Named moves (each a turn or a mirror), then the moves between two rows, first move first; the first pair answered:
move z599:
-.11 .11 -.31 -.13 -.27 -.03 -.18 .13 .17 -.06 -.07 .09 .47 -.23 -.14
 .17 -.20 -.25 -.17 => -.01 .21 -.28 .05 -.19 .11 -.25 .14 .09 -.05 -.20 .11 .39 -.08 -.08 .19
 -.41 -.30 .04
-.08 -.01 .15 -.13 .07 -.15 .20 -.12 .01 -.26 -.29 .02 .24 .14 -.12 .24
 -.16 -.42 .11 => -.12 -.08 .11 -.21 -.01 -.23 .22 -.13 .04 -.28 -.21 .01 .26 .05 -.15 .24
 -.10 -.42 .02
.06 .18 -.19 .00 -.10 .13 -.19 .18 .12 .08 -.18 .03 .24 -.06 .06 .02 .13
 .06 .21 => .01 .16 -.20 -.07 -.16 .04 -.19 .17 .19 .11 -.11 .02 .28 -.11 .04 .03
 .19 .08 .10
.05 -.13 -.23 .11 .14 .10 -.23 .11 .04 .17 .36 -.12 -.17 -.16 .12 -.23
 .31 .34 -.09 => .19 -.01 -.19 .27 .22 .24 -.30 .13 -.03 .18 .23 -.08 -.24 .00 .20 -.23
 .11 .31 .14
move z960:
.00 -.21 .09 -.29 .28 .24 .06 .15 -.26 .09 .26 .13 -.15 .08 -.05 -.02
 .01 .08 -.06 => -.14 -.29 .10 -.38 .22 .17 .08 .08 -.23 .08 .26 .11 -.06 .08 -.15 .05
 .02 -.08 -.13
.28 .20 -.27 .10 -.16 .14 -.19 .20 -.08 .10 -.06 -.03 -.01 -.16 .19 .09
 -.08 .06 .07 => -.02 .08 -.05 .10 -.07 .11 -.10 .00 -.09 .13 -.20 -.08 .04 .12 .05 .20
 -.34 -.37 .10
-.07 -.08 .15 .11 .15 -.02 .20 -.09 -.03 -.01 -.23 .11 .10 .42 .04 .07
 -.23 -.01 .25 => -.13 -.10 -.19 -.21 -.21 -.25 .14 .08 .19 -.06 .00 .11 .35 -.10 -.05 .13
 .15 .16 -.15
-.08 -.10 -.01 -.19 -.12 -.10 .12 .00 .19 -.05 -.02 -.03 .12 -.03 -.02
 -.12 .10 -.04 -.23 => .20 .01 .03 .00 .06 .11 .06 .11 .07 -.01 -.04 -.01 -.11 .06 .15 -.24 .05
 .19 .03
move z478:
-.08 .01 -.24 -.24 -.27 -.02 -.14 .04 .05 -.15 .02 .08 .26 -.15 -.19 .17
 .01 -.28 -.05 => -.13 .02 -.10 -.13 -.16 .01 -.09 -.07 -.01 -.12 -.10 .07 .21 .06 -.18
 .19 -.18 -.42 .06
-.05 -.04 .04 -.12 -.11 .17 .02 -.20 -.21 .05 -.03 .06 .13 -.10 .04 .03
 -.37 -.07 .13 => -.17 -.17 .14 -.20 -.06 .06 .17 -.24 -.18 .04 .03 .03 .07 -.13 .02 -.06
 -.18 -.03 .01
-.12 -.08 .13 -.01 -.03 -.11 .05 .00 -.02 .02 .06 .00 -.06 -.01 .06 -.15
 .15 .17 -.16 => .04 .12 -.07 .02 -.14 .00 -.16 .15 -.01 .00 .02 .02 .00 -.12 .10 -.05
 .05 .20 -.04

(2 to 3 moves a pair)
.03 -.07 .13 .08 .18 .02 .16 -.02 -.07 -.02 .00 .00 -.22 .11 .02 -.25
 .10 .22 .06 => .23 .15 -.20 .10 -.07 .08 -.08 .16 -.03 -.04 .01 .05 -.02 -.09 .09 -.08
 .05 .25 .12 : z960 then z960 then z478
-.10 .02 .32 .21 .34 .11 .00 -.08 -.14 -.08 .04 -.06 -.13 .10 .12 .03
 -.01 .03 .31 => -.14 .10 .19 .22 .21 .09 -.10 -.11 -.09 -.11 -.06 -.07 .08 .07 .04 .21
 -.23 -.23 .31 : z960 then z599
.14 .26 -.16 .07 -.13 .10 -.12 .02 .07 .01 -.09 -.02 .01 -.12 .00 .17
 -.18 .06 .02 => .19 .23 -.02 .13 .01 .16 -.06 .02 .02 .05 -.06 -.02 -.18 -.07 .12 .05
 -.07 .23 .05 : z960 then z599 then z960
-.29 -.11 -.13 -.14 -.01 -.26 .09 -.09 .19 .01 .13 -.02 .16 -.09 -.04
 -.07 .13 .09 -.25 => .03 .22 -.35 .10 -.09 -.04 -.25 .07 .12 .01 -.03 .07 .24 -.03 .11 .16
 -.25 .03 .08 : z478 then z599
.12 -.08 .17 .15 .13 .09 .04 -.11 -.10 .06 -.06 .03 -.13 .17 .11 -.10
 -.10 .08 .19 => .21 .05 -.20 -.01 -.15 -.01 -.15 .11 .01 .02 .09 .04 .11 -.23 .08 .03
 .07 .22 .00 : z599 then z478
-.03 -.05 .14 -.01 .09 -.04 .17 -.02 .04 .07 -.01 -.05 -.06 .02 .01 -.09
 .15 .09 -.02 => -.10 .02 .08 .03 .04 .00 .08 -.06 .04 .05 -.12 -.06 .06 .11 -.09 .07
 -.08 -.17 .08 : z478 then z599 then z960
-.14 .01 .09 -.05 -.02 -.01 .26 -.18 .16 .10 -.04 -.02 -.02 .07 -.11
 -.02 -.21 -.45 .01 => .21 .28 -.23 .04 -.17 .15 -.05 .06 .14 .10 -.03 .06 .06 -.15 .01 .10
 -.25 -.23 .14 : z478 then z478 then z599
.01 .22 .05 .04 -.14 -.17 .15 -.02 .09 .03 -.28 .04 .10 .08 -.24 .10 .11
 -.28 -.15 => .10 .15 .00 -.04 -.13 -.19 .20 .07 .11 .04 -.13 .03 .03 -.11 -.20 -.02
 .34 -.05 -.27 : z960 then z478 then z599
-.03 -.11 .19 .06 .09 .14 .03 -.34 -.09 .09 -.07 -.04 -.12 .32 .10 .07
 -.08 -.15 .12 => .10 -.08 .15 .08 .15 .22 .00 -.24 -.12 .10 -.03 -.02 -.22 .30 .18 -.02
 -.02 .05 .16 : z478 then z599
.15 .15 -.08 .09 .01 .06 -.12 .09 -.07 .00 -.01 .04 .00 -.01 .06 .06
 -.08 .10 .10 => .09 .14 -.09 .10 -.04 .03 -.12 .06 -.05 -.01 -.05 .03 .08 .02 .00 .09
 -.16 -.05 .11 : z599 then z478
-.25 -.15 .26 .00 .10 .02 .14 -.17 -.04 .00 -.13 -.07 -.06 .24 -.05 .05
 -.28 -.36 .14 => -.17 -.10 -.13 -.30 -.24 -.17 .02 .08 .18 -.06 .15 -.07 .15 -.35 -.10
 .05 .17 .00 -.20 : z599 then z478
.07 .02 .19 .08 .28 .10 .20 -.11 -.13 -.07 -.16 -.13 -.13 .30 -.14 -.06
 -.30 -.27 .24 => .42 .17 -.03 .13 .28 .17 .04 .16 -.16 -.02 -.01 -.07 -.29 .04 .02 -.18
 -.06 .21 .29 : z960 then z960
